(in the rows, 128 means zero)
Named moves, each a turn or a mirror, and the order they were made in; the first pair answered:
R:
[126 143 129 140 125 150 104  77 151 137 102 148 168 109 114 120 168 130
 171] -> [127 146 127 138 125 146 106  76 148 134 101 150 169 109 113 121 169 131
 173]
[ 97 111 145 137 155 104 152 117  75 140 159 122  87 101 122  95 194 122
  67] -> [ 99 105 156 146 160 133 140 132 108 147 154 125  82 103 141  88 191 117
  57]
[110 151 112 116 137 131 116 150  83 104 105 137 128 141 117 146 125 103
 140] -> [110 149 122 127 141 161 101 166 118 111 106 142 124 142 136 135 123  99
 129]
M:
[126  92 138 138 131 146 128 145 152 133 158 140 143 132 125 125 123 122
 121] -> [130  97 136 144 130 141 129 128 156 136 159 144 150 124 117 128 130 128
 128]
[125 128 151 117 127 134 118 131 125 124 122 124  84 114 156  97 134 113
  98] -> [113 134 158 132 124 141 124 131 132 121 113 152 101 129 155 101 141  98
 106]
[144 130 163 109 127 133 113 137 115 125 129  85  58 112 141  69 156 131
 111] -> [122 129 178 123 125 151 117 164 119 113 113 120  76 148 152  71 153  96
 109]
U:
[136 160 110 172  92 107 156 101 174 145 153 121 107  93 112 129 128 177
 147] -> [129 161 115 175  88 100 157  97 167 141 148 129 108  92 106 125 138 170
 151]
[131 119 123 118 139 116 110 157  96 134 123  70  73 108 112 120 138 137
 104] -> [123 117 134 124 133 107 113 154  87 129 114  87  74 102 104 114 155 127
 108]
[145 115 157 125 141 138 117 126 157 149 160  93 107 136 112 104 118 141
 107] -> [126 114 177 138 132 118 123 116 134 138 145 127 110 126  96  88 152 120
 116]
[108  88 175 141 114 127 150 143 102 133 122 138  91 122 133  64 174 118
  99] -> [139  90 143 117 134 159 139 159 140 148 152  79  85 139 160  93 119 153
  81]
A:
[129 145 124 131 129 134 128 121 132 119 116 153 136 110 126 120 130 154
 143] -> [129 130 118 111 133 132 132 143 116 121 130 124 118 119 136 120 111 158
 125]
[121 143 112 110 129 132 130 146 110 113 129 129 154 171 125 166 109 122
 134] -> [122 151 115 119 125 134 129 136 117 111 123 145 164 168 120 167 121 119
 144]
[134 150 158 163 131 170 115 144 150 125 123 163 121 114 151 109  98  93
 141] -> [134 134 150 145 138 165 115 167 134 125 136 133 102 122 161 108  77  98
 120]
K:
[113 122 152 117 128 173 125 156 153 165 134 142 134 121 130 114 133 118
  92] -> [109 130 155 122 128 176 121 152 153 158 123 156 144 122 128 119 139 110
 104]
[134 130 119 131 123 121 123 125 126 131 119 110 119 112 140 141 126 135
 134] -> [131 125 124 130 122 120 124 129 122 129 121 108 114 112 141 134 130 132
 126]
[135 141 137 151 127 156 132 121 168 127 152 140 148 117 140 120 148 117
 102] -> [136 142 139 149 126 155 131 119 167 128 150 140 148 116 141 120 147 118
 103]
[ 96 129 135 106 128  97 104 155  72  95  88 150 112 118 126 126 149  92
 154] -> [113 156 109 104 135 106  94 134  89  97  87 148 140 119 119 164 133 111
 186]

Each pair is two moves apart.
[134 125  97 117 151 118 123 116 134 162 162  69 111  87 150 133 106 174
 103] -> [102 119  96 101 148  99 139 154  70 135 154  85 118 136 147 146  93 135
 102]  M, R
[131 132 133 143 139 177  74 112 167 130 105 101 150  98 153 119 130 134
 138] -> [138 129 106 114 128 107 109  81  92 128 129  69 144  95 118 131 126 160
 143]  R, K
[138 167 135 141 132 141 143 102 122 137 102 151 192 156 101 159 149 126
 134] -> [166 158 137 139 145 171 113 108 176 160 115 109 156 122 125 138 141 157
 110]  M, R
[112 108 170 151 120 143 116 137 132 132 110 168 112 103 142  73 179 100
 116] -> [150 144 134 140 131 127  96  85 140 139 113 148 126  64 117 106 179 145
 160]  K, M
[124 108 149 139 141 131 106 123 136 148 125 141  92 111 127  98 142 113
 127] -> [125 124 136 132 138 104 113 101 101 137 123 150 110 112 107 117 148 117
 154]  R, K
[154 115 114 132 115 134 176 109 109 141 166 104 118 138 118 106 126 133
 106] -> [146 112 127 142 119 161 167 130 136 140 159 117 122 151 135 101 123 115
  95]  R, M
[132 144 121 101 142 150  89 132 140 118 110 126 118 123 130 134 143 131
 144] -> [131 138 122 100 142 155  91 146 142 118 114 122 116 136 139 132 133 125
 132]  K, M
[132 136 137 154 131 113 175 104 148 131 144 158 170 138 103 150 143 122
 137] -> [126 112 131 129 140 115 182 150 123 125 162 124 148 170 123 151 109 115
 106]  A, M
[136 127 126 136 114 134 130 118 165 133 165 111 113  95 153 124 173 143
 107] -> [116 130 142 146 110 134 128 126 151 120 143 147 120  99 150 116 195 116
 121]  K, K
[130 136 134 153 171 186 132 127 165 115 106 148 157 145 123 165 135  98
 131] -> [151 114 126 140 175 184 145 127 174 135 141  94 128 140 134 155 114 128
  93]  K, K
[127 129 128 134 116 117 145 103 127 126 110 146 138 116 116 110 144 123
 144] -> [146 133 106 122 126 129 141 102 149 134 127 118 142 121 123 129 116 144
 143]  K, U
[ 90 125 175 150 110  96 106 135  86  88  79 213 126 112 118 100 205  69
 163] -> [137 117 143 107 122  56  88 102  71 116 114 115  67  41 107  89 193 147
 151]  M, M
[ 98 145 132 112 118 105 145 124  90 102  98 179 159 136 114 136 157  89
 152] -> [125 136 124 114 143 185 115 165 184 126 118 136 146 149 168 141 110 107
 116]  R, U
[149 110 131 102 111  94 159 115  77 138 163 102 124 113  83 111 126 122
 105] -> [134  99 172 135 118 165 126 158 148 140 141 132 116 117 127  81 134  87
  84]  K, R
[158 120 137 131 143 153  94  84 158 178 132 106 138 109 145 128 147 157
 132] -> [132 110 162 142 127 120 102  82 113 162 111 139 129 102 130 100 185 128
 136]  A, U
[ 97 114 166 134 125 114 140 152  88  95 101 163 120 131 119 113 152  89
 136] -> [136 152 141 153 135 167 123 117 175 117 105 167 165 128 125 153 133 120
 162]  U, A
[143 123 118 101 125  83 112 114  83 126 149  85  80  91 122 118 137 168
 130] -> [119 110 156 134 132 169  88 181 154 123 129 126  88 134 176  99 128 116
 100]  R, M
[135 111 138 144 133 114 113 127 138 147 139 117 108  97 109 100 152 133
 133] -> [140 108 132 138 136 116 112 132 140 149 146 104 105 101 113 102 142 137
 127]  A, U
[129 117 124 122 130 112 142 110 103 124 126 104 111 114 105 129 132 125
 120] -> [136 119 114 117 136 125 137 120 117 128 134  89 112 122 114 139 116 129
 114]  K, U
[103 130 137 122 117 127 150 161  94 119 110 138 130 157 134 132 109 112
 119] -> [108 139 146 149 112 150 146 141 140 130 102 164 150 148 135 129 125 110
 128]  M, R
[154 136 115 109 136 109 103  94 136 139 122  93 106  65 120 134 132 173
 151] -> [133 131 145 131 127 114  99  96 141 134 100 131 104  56 118 106 164 147
 151]  R, U
[129 150 107 149 137 160 121 108 148 123 103 147 159 152 125 175 130 125
 149] -> [114 135 130 161 119 126 138  87 120 122  98 165 147 132 104 143 167 119
 143]  K, U
[119 116 142 135 107 108 147 113 122 127 140 134 121 131 115 119 148 132
 120] -> [123 114 147 141 108 127 139 118 147 133 141 132 118 126 126 113 146 133
 111]  R, M
[148 113 121 132 124 118 122  95 132 145 152  86 108  79 122 110 139 158
 119] -> [128 106 144 147 114 112 122 102 123 138 135 115 105  79 119  89 165 134
 115]  K, A
[154 113 112 118 115 158 137 124 134 153 122 117 121 142 120 110  82 126
  98] -> [145 121 107 115 108 133 154 114 102 140 118 132 138 153 102 124  88 119
 114]  M, R
[112 163 158 141 148 132  95 144 103  81 110  95 117  97 101 126 152 110
 181] -> [131 152 141 124 159 150  95 158 125  96 137  50  98 106 122 130 116 134
 154]  U, K
[116  92 140 148 116 141 165 139 126 143 149 136 138 183 124 125 124 115
  77] -> [122 103 133 149 108 117 178 107 111 142 150 146 155 173 100 135 137 126
  96]  R, M
[134 151 133  86 127  91 127 124 102 107 108 156 122 118 102  94 125 148
 152] -> [138 146 149 101 134 147 104 153 167 120 106 154 112 120 139  81 116 143
 129]  R, U
[110 126 145 112 120 140  92 139  84 114  82 145 111 108 126 116 174 104
 154] -> [135 151 119 112 126 143  89 105 105 122  87 139 135  98 114 146 163 133
 181]  M, K
[133 107 141 116 147 147 126 139 134 118 146 103 128 120 155 128 141 133
 122] -> [124 114 147 128 141 155 129 140 142 113 135 131 145 131 153 131 149 118
 130]  M, A
[108 156 149 118 115 133 138 156 120 100 135 120 174 180 111 157  86 103
 140] -> [117 170 146 130 111 138 141 131 141 106 135 128 187 168 101 163  94 115
 151]  K, A
[152 121 120 109 117 140 131 135 153 149 131 117 125 142 127 126 115 149
 117] -> [134 112 142 122 112 142 139 150 146 141 121 143 126 151 131 110 128 125
 109]  K, M
[111 129 109 121  78 156 142 138  98  98  91 131 142 147 127 119 119 144
 110] -> [117 127 101 117  76 150 148 134  93 100 101 119 140 143 123 121 113 154
 109]  M, A
[143 133 107 119 130 131 138 132 133 115 143 104 133 145 150 172  85 144
 137] -> [109 108 152 138 110  94 156 129  91 105 123 145 113 127 132 121 139 109
 128]  K, U
[127 139 128 107 137 111 171 113 124 113 144  68 122 171  92 139  96 152
 129] -> [138 147 126 111 138 106 158  87 136 119 136  69 119 140  82 134 114 168
 144]  A, M
[105 138 106  92 135  86  87 149  56 130 105  85  75  64 131 128 122 147
 150] -> [ 86 130 111  92 144 126  85 206  67 117 101  97  86 118 164 139  91 111
 134]  M, U
[138 117 145 146 121 120 101 107 164 117 115 145 114 122 128 135 144 125
 127] -> [139 112 131 124 123  90 107 107 126 114 125 114  97 115 119 137 137 138
 126]  R, M
[128 122 148 114 148  80 146 125 125 118 136 130  92 115 110 149 153 122
 120] -> [144 130 128 102 160 100 139 133 148 124 147 107  96 127 125 171 122 136
 120]  K, U
[187 144  84 118 122 152  85  94 170 145 128  94 107  75 147 104 135 162
 121] -> [155 123 109 113 116 122  80 115 116 130 110 103  73  60 144  69 163 137
 112]  U, M
[126 113 154 128 134 142 120 129 154 160 169 127 108 121 130  72 137 137
 132] -> [107 120 164 137 136 148 114 142 147 146 149 157 121 133 132  74 144 113
 144]  M, K
[122 100 109  78 112 107 113 237 115 115 123 112 104 135 157 115 128 139
  82] -> [ 95 117 138 120  90  97 133 205 113 103  93 199 152 140 127 109 181 103
 115]  U, M
[135 123 132 120 129 157 137 152 136 129 137 105 112 133 160 123 100 129
 100] -> [123 136 122 122 116 115 166 123  90 114 132 140 148 147 127 144 117 117
 132]  M, R
[146 135 115 103 140 137 107 147 120 127 128  87 102 121 147 135 108 136
 118] -> [155 151 119 122 135 135  97 111 140 129 114 111 117  90 130 130 137 145
 144]  A, M
[119 137  96 103 128 137  98 149 102 112 109 125 129 123 131 130 108 140
 149] -> [107 135 112 116 124 140  95 151 105 109  96 148 127 116 128 116 127 125
 149]  R, U
[160 116 130 115 133 123  75 153 156 120 105 121  91  89 128 127 125 156
 134] -> [144 120 145 130 131 138  76 167 164 110  90 155 106 108 134 126 133 127
 140]  M, A
[160 152  91 103 145 118 117  90 133 131 157  70 131 107 122 157 119 171
 137] -> [113 101 149 115 127  99 130 135  91 122 143  93  79 109 135  84 157 119
  87]  K, K
[154 126 115  98 131 157 121 172 163 141 133  87 101  89 140 136  96 165
 121] -> [128 134 157 144 113 157 123 147 176 135  96 167 122  69 119 106 158 130
 143]  K, A
